duz: [186 125 190 183 116 155 168 122 186 208 191 130 190 166 177 119 158]
zose: [109 130 107 110 137 123 118 129 109  91 105 126 105 112 108 129 122]
tupe: [169 128 172 157 135 137 142 118 165 179 166 130 162 161 173 118 152]
ruz: [108 135 105 108 147 123 115 129 107  87 103 125 102 110 105 129 119]
ros: [186 125 190 183 116 155 168 124 186 208 191 130 190 181 188 124 158]
mar: [136 127 137 142 113 138 142 136 139 151 142 129 145 138 136 136 131]
kofev: [174 120 176 164 114 145 151 119 170 177 171 131 168 166 177 119 150]
Gagu: [152 130 154 150 129 134 139 127 152 175 157 129 156 149 152 127 136]
lozu: [169 128 172 157 135 137 157 118 165 179 166 130 162 161 173 118 152]
tula: [130 127 157 157 172 135 137 115 125 116 120 127 116 124 133 115 137]
bune: [173 128 173 172 117 154 166 125 172 174 174 130 175 170 171 125 147]
which: [174 120 176 164 114 145 151 119 170 177 171 131 168 166 177 119 150]  kofev
which: [154 166 125 172 174]  bune
which: [172 157 135 137 157]  lozu

pina: [206 208 202 194  53 127 146 116  78 202  96  61 194 179]
tad: [195 183 136 131  53 163  52 155 103 202 205  63 206 204]
fid: [205  63 205 178 155 185 115  83 140 154 125 139 174 156]
gon: [207 212 209 202 175  83 115 139 185 140 154 125 199 105]
sapo: [207 212 209 202 175 137 187 201 184 201 123 100 207 166]
voten: [207 212 209 202 175 137 187 201 168  76  75 109  71  64]
reti: [197 186 179 178 141 185 115  83 140 154 125 139 174 156]
which: [197 186 179 178 141 185 115  83 140 154 125 139 174 156]  reti
which: [205  63 206]  tad
which: [141 185 115  83 140 154 125]  reti
which: [205  63 205 178 155 185 115  83 140 154 125 139 174 156]  fid
which: [209 202 175 137 187 201 168  76]  voten

ver: [126 150  74 202]
gusil: [174 205 199 152]
nuku: [ 66 195 183 143]
Pip: [ 66 183 195  60]
Pek: [156  64  60 121]
difa: [ 95  64  60 121]
which: [156  64  60 121]  Pek
which: [ 66 183 195]  Pip

Peg: [122 218 188 107 112 119 215 112]
vulir: [119 103 106 190 181 114 100 173]
mol: [185  90 182 160 103 185  94 116]
nopem: [109 185 160  90  94 103 182  96]
which: [109 185 160  90  94 103]  nopem
which: [185 160  90  94 103 182]  nopem
which: [119 103 106 190 181 114]  vulir
which: [90 94]  nopem
which: [103 106 190 181 114]  vulir
which: [218 188]  Peg

Lepa: [146 148 206  73]
piz: [148 146 206 103]
Dafop: [142 146 221 113]
gebad: [124 158 206 113]
Gedu: [148 146 206  90]
tevo: [148 146 156 113]
which: [148 146 206  90]  Gedu
which: [148 146 206 103]  piz

Moz: [132 145 119 185 144 135 142 146 146 127 163 205 142 206 121]
teti: [122 129 119 156 129 135 130 134 130 127 147 170 126 190 119]
tuzig: [145 119 185 144 135 142 146 149 127 163 126 147 170  53 156]
gad: [139 118 132  90 117 126 111 105 114 131 106  78 113  62 138]
which: [145 119 185 144 135 142 146 146 127 163 205]  Moz
which: [147 170 126]  teti
which: [ 78 113  62]  gad
which: [156 129 135 130 134 130 127 147 170 126 190 119]  teti
which: [135 142 146 146]  Moz
which: [119 156 129 135 130 134 130]  teti

fevun: [141 115 129 119 126 117 128 133 134 133]
palot: [102 147 132 136 120 122 130 108 129  99]
bef: [147 113 116 120 140 138 128 145 128 149]
rizet: [138 118 116 126 138 147 135 122 132 121]
lesu: [117 118 116  99 104  38 112 120 154  86]
Daz: [124 131 135 123 117 107 120 125 130 124]
divek: [120 136 115 117 130 123 102 156 109 156]
bivif: [122 133 125 117 120 120 102 152 111 156]
which: [117 120]  bivif
which: [147 113 116 120 140 138 128 145]  bef
which: [134 133]  fevun
which: [119 126 117 128 133 134 133]  fevun
which: [104  38 112 120]  lesu

nir: [118 107 120 101 128 166  92 115 105 193 143  85 167 103 126 153 133 106
 228 103 134 164 105  77  49 167 120 133 199 106]
Rekop: [138 130 116 137  86 149 120 107 118 167 177  73 160 109 150 141 134 127
 219 164 103 134 107 109  78 139 121 125 209 113]
pofu: [124 131 150 131 120 136 111 140 143 166 136  87 130 114 129 141 135 156
 172 108 111 115 101 118 109 120 101 128 166 145]
which: [103 134 164]  nir
which: [109 150 141 134 127 219]  Rekop
which: [118 109 120 101 128 166]  pofu
which: [133 199 106]  nir
which: [136  87 130 114 129 141]  pofu

fenos: [187 201 189 192 129 160 120 185]
Vuv: [162 208 162 156 130 153 130 170]
Nimog: [113 130 208 162 153 130 170 156]
Tenu: [114 113  40 103 116 170 115 168]
which: [201 189 192 129 160 120 185]  fenos
which: [113 130 208 162 153]  Nimog
which: [208 162 156 130 153 130 170]  Vuv

zosa: [160 150 151 141 152 129 127 174 107 111 154 101 120 123 106 132 162 111
 125 129 162 129  74 139 107 104  95 114 131 138 102  88 158 114  50 144
  78 145 110 121 122 103 131 117 137  60 183 120  81 182 154  77 152 159
 175 111]
doki: [124 147 141 130  70 134 146  83  89  88 121 130  67 150 102 156 101  98
  99 173 158  74 125  95  85 152 119  79 143 148 118 143 121 149 117 116
 104 166 162 139  57  85 116 107 146 127 137 114 163  96 169 157  77 164
 131 186]
mefo: [160 150 151 141 152 129 127 174 107 111 154 101 120 123 106 132 162 111
 125 129 162 129  74 139 107 104  95 114 131 138 102  88 158 114  50 144
  78 145 110 121 122 103 131 117 137  60 176  83 148 127 152 158 112 157
 112 107]
tori: [128 194 126 127 103  92 166 136  62 122 149 135  75 157 128 117 125 129
 106 140 127 128 125 154 133 139 118 173 160 104 142 124  84 143  81 124
 157 147 171 106  93 123 103  86 114 129 103 126 113  99 131 193  79 110
 122 110]
ledir: [127 177 136 112 116  75 162 125  88 132 145 126  84 171 145  97 127 151
 123 112 112 118 163 180 166 133 161 226 128  94 145 107  95 111 105 134
 171 120 141  87 123 152  78 115  92 132  87 128 106 107 112 189 133  86
  93  85]
fup: [139  58 133 114 153 152  92 126 156 116 103  72 158  95 128 115 149 122
 156 130 146 102 124 136 135 114 123 101  84 143 126 144 182 122 143 119
  88 116 101 143 118 138 139 174 132 120 154 131 110 137 146  88 156 154
 140 126]
Zagaf: [154 186 181 138 114 111 157 123  93  86 150 114  67 169  99 147 134 106
 112 126 168  99 111 131  99 135 112 128 136 140  91  79 134  95  61 142
 100 163 129 101  80  85  87 101 130  63 161 109 112 162 165 114 156 166
 141 134]
feden: [129 115 117 142 140 149 116 156 168 152 139 161 168 113 129 146 130 129
 129 112 119 154 105  94 107 106 143 111 132 139 116 104 142 117 147 143
 108 111  90 141 197 127 162 140 136 120 146 135 130 172 110  67 165 120
 149 138]
Mam: [133 119 117  90  87 119 170 131  92 115 112  81  87 128 148 106 140 114
 143 118 135  79 118 127  97 123 144 199 108 117 160 134 120 117 166  75
 121 111 143 111  93 142 118 161  71 155  80 161  70  95 141 151 130 103
 130 125]
dula: [115 129 123 141 100 150 136 112 166 140 127 183 138 135 125 166 100 121
 116 119 117 133 128  64  86 131 154 101 141 147 115 114 119 118 182 130
 123 122 111 141 170 111 148 132 135 142 123 133 167 146 116  95 150 123
 127 175]
movo: [142 173 182 133 129 117 155  96 110  85 124 106  82 160 107 142 128 111
 130 112 154 120 139 137 117 164  86 121 135 136 100 116 114  99 101 120
 143 165 156 100  47  96  80 101 127  94 131 113 130 130 158 148 141 171
 115 130]
which: [120 143 165]  movo
which: [164  86 121 135 136 100 116 114  99]  movo
which: [103  86 114 129 103]  tori
which: [121 122 103 131 117 137  60 176  83 148 127 152]  mefo

nidun: [147 112  91  78 146 170 154]
pizaf: [210  86  78 146 170  91 231]
razi: [140 110 121 117 112 153 140]
Gub: [140 110 121 117 123 135 137]
which: [210  86  78 146]  pizaf
which: [ 78 146 170  91]  pizaf

fili: [140 169 124 127 171 136  80 172 123 128 156 117 179 126  78 111 127]
Donib: [121  84 132 129  98 127 169  89 127 127  89 119  75 128 159 154 130]
lizi: [136 118 124 127 127 141 110 123 128 128 118 114 121 129 132 121 132]
tig: [133  92 130 135 105 127 145 104 135 130 114 109  97 134 149 126 135]
zunos: [153 121 131 139 124 145 126 118 135 129 203 137 126 123 120 112 128]
Vomu: [153 121 131 134 124 145 126 118 135 129 203 137 126 134 132  31 144]
piza: [127 118 136 124 113 126 116 119 128 129 117 135 115 131 119 136 128]
reko: [130 130 124 117 122 123 133 128 123 121 140 110 131 123 120 167 137]
Kigu: [114 128 126 122 128 120 113 124 124 121 116 144 129 121 110 144 127]
napar: [153 128 126 139 124 145 126 118 135 129 203 137 126 134 132  31 144]
which: [114 128 126 122 128 120 113 124 124 121 116 144 129 121 110 144 127]  Kigu
which: [171 136  80 172 123 128 156 117 179 126  78 111]  fili
which: [136 118 124 127]  lizi
which: [116 119 128 129 117 135 115 131 119 136 128]  piza
which: [122 128 120]  Kigu
which: [126 139 124 145 126 118 135 129 203 137 126 134]  napar
which: [153 128 126 139 124 145 126 118 135 129 203 137 126 134 132  31 144]  napar

mubed: [109 188 203 154 130]
tida: [ 92 165 116 185 152]
nubas: [ 52 156 202 205  88]
beriz: [157 159  71 167 129]
Zir: [100 194 118  96 166]
Kef: [147  87 106  78 118]
Pas: [ 99 142 193 129  81]
giken: [122 110 198 113 168]
rur: [161 116 129  91 205]
Saf: [200 129 119  59 173]
folo: [200 129 119  59 175]
gulip: [200 129 152  59 175]
which: [129  91 205]  rur
which: [ 99 142]  Pas
which: [157 159  71]  beriz
which: [122 110]  giken

Rek: [151 132 120 122 143 132  89  83 144 112 101 114 127 106 146 119 115 114
 116 113 109 113 115 151 107 114 142]
lil: [110 121 146 132 140 126 144 115 122 141 133 144 136 139 121 112 133 151
 106 128 125 133 172 139 123 128 166]
Kulag: [126 132 130 119 128 138 132 111 137 100 112 159 145 142 132 147 125 124
 140 132 143 117 130 125 116 130 104]
Fipim: [111 135  89 154 107 147 134 144 142 103  94 177 149 125 110  87 115 129
 126 136 146 153 107 106  92 114 168]
Sobi: [157 143 112 148 124 122 116 114 124 104 120 165 132 159 128 118 130 147
 166 153 149 121 115 142 119 141 101]
rup: [120 164 174 123 132 161 118 120 128 136 122 123 148 103 133 131 106 121
 143 177 153 128 142 120 135 137 134]
num: [160 120 109 102 109 150 109  96 111 151 201 137 154 104 122  93 132 147
 131 132 129 149 235 170 117 140 132]
det: [128 130 149 144 141 153 140 117  99 120 157 140 119 124 113 109 133 168
  96 163 149 129 225 173 127 119 116]
sule: [149 141 145 125 132 147 125  85 136  76  94 129 143 117 127 134 141 152
 122 151 138 109 130 129 103 114 108]
Fosi: [116 125 118 165 122  93 120 128 118 128 119  80  77  90 141 136 125 120
 123 104 134 129 120 131 118 114 136]
which: [129 149]  num
which: [129 149 235]  num
which: [120 128 118]  Fosi
which: [121 115]  Sobi
which: [112 148]  Sobi
which: [142 119]  Sobi

nam: [ 36 184 148 136 164  36]
zel: [136 128 148 161 164 102]
toka: [136 128 148 161 112  36]
busu: [136 128 148 161 138  36]
modug: [136 128 148 161 185 196]
farip: [184  36 138 128 161 148]
which: [128 148 161 138  36]  busu
which: [ 36 184 148 136]  nam
which: [184  36]  farip
which: [148 161 112  36]  toka

vifo: [ 98 133 129 122 113 132 139 122 115 112 111 115]
zuk: [139 132 113 116 129 139 118 133 132 122 122 163]
sig: [146 100 122 136 133 106  92 135 103 134 126  92]
lifi: [132 139 122 114 111 112 118 103 125 114 102 124]
Pemup: [122 132 119 113 124 126 122 133 112 121 135 114]
favo: [ 98 133 129 122 113 132 139 122 132 116 118 129]
which: [132 139 122 115]  vifo
which: [122 113 132 139 122 115 112 111]  vifo
which: [116 129 139 118 133 132 122 122 163]  zuk
which: [133 129 122 113 132 139 122 132 116 118]  favo
which: [122 114 111 112 118 103 125 114]  lifi
which: [139 118]  zuk
which: [122 114 111 112 118 103 125 114 102]  lifi

fav: [135 117  96  95 121 165 118 124]
zedo: [124 164 117 131 138 109 159 112]
ketiv: [129 121  67 133 143 133 110 139]
zogok: [127 125  59 129 147 118 115 144]
Ret: [134 118  85 140 138 149 109 139]
Suzu: [128 120  98 133 134 139 113 131]
miva: [136 119  92 142 131 138 112 143]
dil: [126 127 130 127 129 127 127 129]
mivez: [126 126 122 128 130 130 123 130]
Gino: [124 130  48 124 155  98 125 150]
lor: [133 119 103 102 123 156 120 125]
mimo: [123 171 117 159 112 131 138 109]
which: [130 123 130]  mivez
which: [112 131 138]  mimo
which: [117 159 112 131 138 109]  mimo
which: [136 119  92 142 131 138]  miva

